The same turns and mirrors carry the whole set onto itself and the rows of a family onto each other. Which other rows belong to the same family as each row named below? List them in the order they appear above.
These 32 rows form 4 families of 8 rows each.
K412: -0.04; -1.25; -0.54; +0.56; +1.18; +0.33; +3.41; +1.76
K398: +2.47; -0.12; -0.32; -2.09; +0.94; +0.15; -0.18; -1.26
K953: -3.88; +0.30; +0.56; +1.93; -1.34; -0.25; -0.19; -0.62
K586: -0.30; -2.48; -2.45; +1.91; -1.60; -1.32; -1.13; +0.08
K880: +0.40; -0.77; +0.24; +1.71; +0.38; -0.76; +3.11; +1.49
K734: +2.29; -0.69; -2.24; -1.18; +1.73; -0.27; +0.75; -0.75
K726: -1.58; +0.28; -0.73; +0.40; -0.59; -0.54; -2.67; -3.09
K519: -1.21; +0.68; -1.50; +0.13; -1.63; +2.19; +0.60; +2.00
K933: -1.07; -1.91; -0.19; +1.52; +1.87; -1.44; +0.79; -3.46
K870: -1.26; -0.54; -1.00; -1.96; -0.88; -0.11; -2.53; -2.13
K597: +3.08; +0.26; -1.53; -1.07; +1.15; +0.23; +0.07; -0.53
K556: -1.24; -0.68; +0.39; +0.61; +2.39; -2.39; +1.55; -2.72
K231: -1.64; +0.51; -1.43; -1.31; +0.24; +0.54; -2.44; -2.44
K840: -0.15; -1.34; -0.26; +0.31; +2.06; -2.60; +0.13; -3.22
K676: -0.86; +1.73; +1.13; -1.51; +2.09; +0.94; +1.86; -1.04
K202: -3.75; -0.44; -1.49; +2.49; -0.53; -0.44; +0.70; -0.09
K194: -0.47; +0.90; -0.72; -1.07; -0.91; +0.75; -2.79; -2.41
K125: +0.12; -1.91; -2.36; +1.74; -2.46; -1.42; +0.46; -0.16
K696: -0.14; -1.70; -2.54; +1.06; -1.69; -2.84; -0.68; -0.18
K689: -0.58; +1.48; -1.41; -0.76; -1.33; +1.16; +0.05; +2.44
K129: -0.19; -0.70; -0.37; +0.36; +1.51; -1.82; +1.67; -3.90
K669: -1.36; +1.20; +0.89; -0.49; +1.95; +2.56; +1.46; -0.76
K868: +2.76; -1.32; -0.95; -1.37; +0.75; +0.11; +0.43; +0.25
K890: -1.12; +0.22; -1.32; +0.24; -1.05; +1.44; -1.02; +2.72
K638: -0.20; -0.02; -1.69; +0.19; -2.13; +2.03; -0.93; +1.47
K847: +0.97; -2.66; -2.01; +1.59; -0.33; -2.43; -0.22; -0.39
K730: -2.38; +2.24; +0.34; -1.25; +0.81; +1.96; +1.14; -0.97
K694: -1.55; +1.57; +0.94; -1.12; +2.55; +1.35; +0.01; -0.96
K307: -4.10; +0.76; -0.40; +2.07; -0.14; -0.44; +0.15; -1.49
K182: -4.51; -0.79; +0.02; +1.40; -0.37; -0.55; +0.89; -0.97
K720: -0.96; -1.42; -0.92; +1.60; +1.34; -0.69; +3.28; +1.20
K926: -0.39; +0.13; -0.37; +2.35; +1.40; -0.31; +3.31; +1.00

The rest of the family of K586: K519, K840, K676, K194, K868, K307, K720
The rest of the family of K412: K398, K726, K556, K202, K638, K847, K730

